M: rows in a few groups, each row roughly a mix of its group's directions (one row in no group):
M (109 x 17):
[[-15  -2  -2  -1   9  13 -11   1 -19 -18 -14  11 -17   7   6  -9 -12]
 [ 17  18  12  12  20  -1  -4   0  -5   4  14  -2  -3 -12 -10  15  14]
 [ 10   5  13 -10  23 -14  18  -7   1  -7   7  -8 -18  -7  -3  13  -5]
 [-15 -22 -18 -15 -11  11   1   6  -5   1  -2 -16  11  11  -6  -6 -12]
 [-18  -2 -10  11 -23  12 -11   0  -3   2 -14  13  14   6   7 -14  -4]
 [ 10  17  12  19  16  -8  18   3  -1 -12   5  15 -10 -13   5  -6   2]
 [ -3   7   3   7  10  21 -13  -1 -22  -1   3  -6   1  -5 -22  18  -5]
 [-14  10  -5  -7   9  -2   0 -14  -6   5 -13   9   2   6  28 -21  -4]
 [ -4   3  -6  15 -21  -2 -19  -2   8  11   0   2  28   2 -13  -1  -2]
 [-21  -6  -8 -14  -8   5 -22 -11   0   2  -7  -9   7  14  -7   3 -18]
 [  3  -3   0 -12  11  17 -14   0 -20   1  -1  -8   3  -3 -26   9 -15]
 [-18   3  -8  15 -23   6 -16  -6   2   7 -11  11  15   7  10  -8   4]
 [ 20  12  10   4  11  -2  21   7  -2  -3   1  19   1 -19  -4 -14  -6]
 [-27   4 -12  -4  -4  23 -12  -4 -13   6  -6   0   8   9  11 -10  -3]
 [ -1  13   4  14  -8 -22  -1 -18  11   6 -12  15  11  -1  16  -9   0]
 [ -1  -7  -1  -8 -13 -15  12   4  24  -1  -1   6  -9   7  24 -13   9]
 [-15   7  -9  16 -13   2 -27  -7   0   7  -3   2  23   8  -2  -4  -1]
 [ -8   3  -4  17 -23  -7 -18  -8   9   8 -10  11  13   7  12  -5  10]
 [-14  -8 -13   2 -12 -11 -14 -13   1   6  -7 -11  25  11  -6  -2 -14]
 [ 11   8  11   4  15  12   3  15  -6 -11   7  11 -26  -7   6   1  16]
 [ 11   7  15   3  16  -1   7   8   2 -14   7   8 -30  -5   7   7  13]
 [  3 -10  -5  -7  18  11 -13  15 -15 -11  12 -17  -9   5 -16   8   0]
 [ 21  -2   6   8  12 -10  -7  10   1  -7  17 -11  -1  -5 -23  15   5]
 [ 13  -2  10 -12  21 -11  11  -1   0  -8  11 -15 -17  -4 -11  17  -4]
 [ -8   0  -3   2 -14 -18  22  -6  22   1  -2   4   4   2  21 -13  -1]
 [ 21   4   9  -5  22  14   6   8 -19   1   3   3 -14 -13  -6   6   9]
 [ -9  -7 -11  -7 -16  -7  -4 -14   4  16  -8  -9  27   5  -5  -2 -14]
 [ 13   0  12   5   3   7  19  11  -2  -8   0  12 -26 -10   8   5  16]
 [  8   0   2 -10  17  14 -21   0 -22   2   0  -6  -1  -3 -21  10  -6]
 [ -9  -7  -9 -12 -17  -8  -4 -12  12  15  -1 -14  23   6  -8   3 -13]
 [ -1  20   8  19  25  -8   0  -2  -8 -14   5   9 -14  -3  12  -4   6]
 [  1  -9   4  -6  22 -10  -5  -2  -9 -19   3 -15 -21   6  -9  15  -8]
 [  8   8  12   9   7  15   1  12  -3  -5  12   3 -22  -7  -2  17  21]
 [ 12   7   0  17   4   7   4  14 -12  -6  -1  19  14 -13 -12 -19  -9]
 [-15  -4  -9 -18   5  15   3   0 -10   2 -10   3  -9   8  26 -17   3]
 [-13  -4 -12   0 -12 -11  -7 -12   5   8  -3 -11  28   7  -8  -4 -17]
 [ 19  13   9  15   9 -15  17   2   7   4   9   6  -1 -12  10  -1  18]
 [ 26   3  13   7  10  -9  16  10   6  -5  13   1  -9 -14 -11  10   9]
 [-23  -9 -12 -11 -11   1 -12 -12  -3   1 -15  -3   9  14   6  -9 -18]
 [ 12   8  12  -3  17 -15  16 -12  -3  -4 -10  12 -18  -7  17  -3   2]
 [-12   0  -9  17 -23   2 -22  -2   3   5  -8   8  21   7  -1  -8   0]
 [ -4   1  -3  -7   3  -2 -32  -8  -2   7   3 -13  13   8 -20  11  -9]
 [ 18   9  11   3  15  -2  22   8   0  -5   5  11 -17 -13  10  -4  12]
 [-14  -6 -10   4 -20  21   3  15   7   4  16 -12  11   3 -12   7   4]
 [ 13  14   8  13  18   3  20  -3 -16   3   0   8  -5 -15  10   1  14]
 [ 12  -3   4 -13  12  14 -19   7 -12   2   7  -8  -4  -3 -25  14  -3]
 [-17  -6  -7   3  -9   5 -25   1  -2 -11  -2  -5   6  12 -19   3 -20]
 [  2  -8  -9   7  -8 -24 -16  -3   9  -1  -3  -1  24   9  -7 -13 -12]
 [ -3  -2  -2   4  -9 -20  12   0  19  -4  -4  10  -4   6  27 -17   7]
 [ 10   7   7  -4  10  -8  30   0   5  -1  -1  11 -12 -10  20 -12   5]
 [ 12  11   9  12  14  10 -12   9 -14  -7  -2  18 -17  -6   7  -2  17]
 [  0 -23 -10 -15 -23  14   4  11   2   7  -3  -8  12   2 -14  -1  -7]
 [ 15  11  14  11   7   0  -2  12  10  -5  21  -1 -11  -8 -13  17  14]
 [-11  -4 -10 -22  -1  15   8   1  -7   8  -9   5   0   4  23 -22  -1]
 [-22   6 -11 -13 -10  18  -5  -8  -1  19  -4  -2  15   6  12 -10  -2]
 [-12  -7  -9 -17 -17  -7   5 -14  13  17  -5 -11  18   7   6  -3  -9]
 [ -3  -7  -6   2 -15 -21   8  -1  20  -1  -5   6   4   8  22 -18   4]
 [-17  -3 -16  -5  -8  12 -26   0  -5  11  -2  -6  17  14   4  -9   2]
 [-26 -11 -13   5 -18   6 -15  -5  -3  -4 -11  -3   9  15   0  -3 -12]
 [ -9  -4  -6 -21   8   5  -3 -15 -14   9 -19   1  -3   7  22 -11  -2]
 [ 17   8  12   5  16  -5  20   4  -6 -10  -4  18 -15 -13   8  -9   1]
 [-13 -14 -12   1 -23  22  -8  12   1   6   6 -11  11   6 -10   8   6]
 [-24  -3 -14  -7 -14  21  -9  -1  -8   6 -10   2  10   9   8 -12  -7]
 [  9 -13  -1 -14  23   6  -1  15 -14 -13   8 -12 -20   4  -4   2   4]
 [ 19  -8   9   3  -1 -17   8   3  11  -7   7  -7  -2  -7 -25  17  -9]
 [ -9 -18  -7 -16 -19  -7  -8 -13   9  12  -9 -16   8  12  -2  11  -4]
 [  0  19   4  20  17  -8  -9 -13 -15  -2  -9  15   0  -3  15  -8   6]
 [ -8  -3 -10  -1 -13 -10  -8 -12   6  12  -4  -8  30   5 -10  -4 -17]
 [ 24  -1  12  -1   8 -19  25   2   8  -7   0   8  -9 -13  -2  -3  -3]
 [-10  -3  -9   7 -20 -10  -6 -15   6  13  -8  -6  28   4  -6   1 -11]
 [ 25  -4  13  11   0 -21  13   5  11 -10   4   4  -8 -10 -12  10   2]
 [  3  -1   0   2  -7 -22  17   1  20  -3  -1  10  -3   2  24 -17   7]
 [  8   8   8  10  17   9 -21   6 -14  -5   4   4 -17  -1   2  10  21]
 [-10   7  -7 -15  16  22   5   4 -16   5   1   1  -6   1  21 -16   6]
 [ 11  -3   5  -9  22  -3  -2   5  -4  -6  16 -20 -11  -1 -18  18   0]
 [ 16  -4  10 -16  16 -12  19   0   5  -4   9 -12 -14  -7 -11  13  -6]
 [-15 -14 -12  -6 -14  -5 -18  -4   6   2   1 -19  14  15 -11   6 -10]
 [-16  -3 -15   1 -12  -1 -11  -9   0  11  -2 -10  29   8  -7  -5 -13]
 [ 16  10   8  14  10  -9  28   4   1  -3   3  11  -4 -14  11  -7  10]
 [-25  -8 -10   4 -16   5  10  -5  -3 -10 -14   6   4   7   8 -13 -20]
 [  8   5   6 -15  18  19 -12  -1 -18   7   4  -8  -7  -5 -16  16   1]
 [ 11  10   5  16  13  -3  14  -1 -15  -8 -11  21  -3 -12   9 -15  -1]
 [ 13  -1   7  -2  26  -7  -3   6  -7 -11  14 -14 -17  -1 -11  15   5]
 [  5  17   8  10  25   0  -7  -1 -13  -9   0  13 -17  -3  14  -6  11]
 [ -5  -9  -6  -5 -18   0   1   9  18   3  14 -15  16   3 -22   6 -12]
 [ 16  -6   7 -13  23  -3  14   9  -5 -11  10 -11 -19  -5  -9   9  -1]
 [ 11   3   5  -8  16  15 -14   2 -18   5   5  -9   0  -6 -25  15  -3]
 [-13  -8 -14   5 -16  -7  -8 -12  -2   9 -10  -7  28   7  -5  -4 -13]
 [-10 -17  -7   2 -21 -17   1 -10  13   0  -5 -14  12  10  -8  10 -11]
 [ -4  -9  -5   1  -4  -1 -39   7   0 -10   0  -3   0  15 -14   2  -4]
 [  6  11   2  17  -7 -16  -6   8  20  -5   4  19   8  -1   9 -20   5]
 [-15   2 -11  13 -19  15 -19   4  -5   6  -6   8  19   6   4 -11   3]
 [ 14  -1   4 -14   8  11 -12   4  -6   9  11 -13   3  -6 -27  17  -1]
 [ 11  17   7  20  10  10  -9   5 -15  -1  -3  21  -1 -10   4  -8  12]
 [ 13   3  14   1  13   1  12  10   2 -13   5   9 -30  -7   6   6  13]
 [-12   4  -6  -6   1   9   3  -4  -6   4 -12  13  -5   5  32 -20   8]
 [-13 -10 -12  -7 -13 -11  -1 -15   4  10  -8 -12  24   8  -3  -3 -17]
 [-10   3  -9 -15  -1  22   3   4  -5  14  -2   3  -1   3  25 -15  14]
 [-10   8  -3  16 -25  -2  -5  -9  10  10 -11  15  19  -1   8  -9  -1]
 [-19  -6 -14 -13 -14  21  -5   2  -6   9  -9   2  12   8  10 -16  -5]
 [ -2  -4  -3  -3  -8 -10  27  -2  10   1  -8   9  -3  -1  27 -17   4]
 [ -9 -14  -9 -14  -7   5 -32   0  -3   0  -6  -8   5  15 -11   1 -10]
 [-15  -3 -16   4 -10   3  -9  -5  -6   8  -3  -8  31   7  -7 -10 -14]
 [ 10   2  11  -3  15   7   9   9  -6 -11   1   8 -31  -5  12   3  15]
 [  1  15   8   9  -6   2   0 -18  -3  20 -12  11   3  -7  19   7  19]
 [ 10  12  13  -1  20   6   3  10  -3  -9   9   8 -27  -6   9   2  14]
 [ 20  -3  11   1  -5 -16  11   1  16   1  10  -7   2 -10 -22  18  -3]
 [-16  -1  -8 -21   6  17  10  -2 -11   4  -9   2  -7   4  22 -17  -4]
 [  3   4   4  -7  13  24   2  -1 -23   6   1  -7  -1 -10 -20  15  -6]]

one row of each group, then the others: which group is each in?
[ -3   3  -2   5  -7 -22  17  -7  17   2  -4   8   4   2  26 -16   5]
(16)
[-16 -10 -15   4 -18   4 -13   2   3   4   4 -14  23  10 -14   1  -9]
(66)
[ 18   8  13  14  15  -7   7   6   1  -8  15  -4 -10 -11 -16  18   7]
(99)

[ -4  10  -6  27  10  -1  -7  -2 -20  -8  -8  13  13  -2   3 -17  -5]
(66)
[-11 -15 -10 -29  -9   3 -11  -8   1   9 -13  -6   1  14  11  -8  -7]
(16)
[-11   0  -4   7 -12 -21   1  -5  20  -5  -4   7   1  11  24 -15   3]
(16)
[ -7  -1  -7   5 -13  -8 -10  -8   7   8   5 -13  27   3 -21   8 -14]
(16)
[ 12  18  15  16   7   4  13   5   1  -3   5  17 -14 -14   7   3  16]
(66)
[  5 -13  -4  -3  -4 -14 -30  12  11 -15   0   3  -2  14  -8 -11  -6]
(16)
[ -7   0  -9  17 -23   7 -21   5   3   7  -2   6  24   4  -6  -6   3]
(99)
[ 18  14  12  10   3  -6  23   8  10  -4   9  14   1 -18  -8  -4  -4]
(66)
[ 20   2  11   4   8  -1  23   7  -7  -8  -8  19 -14 -15   5  -8   1]
(66)
[ 15 -14   3 -16  18  -1  13  13  -6 -13   5  -7 -24  -1   0   2   3]
(99)
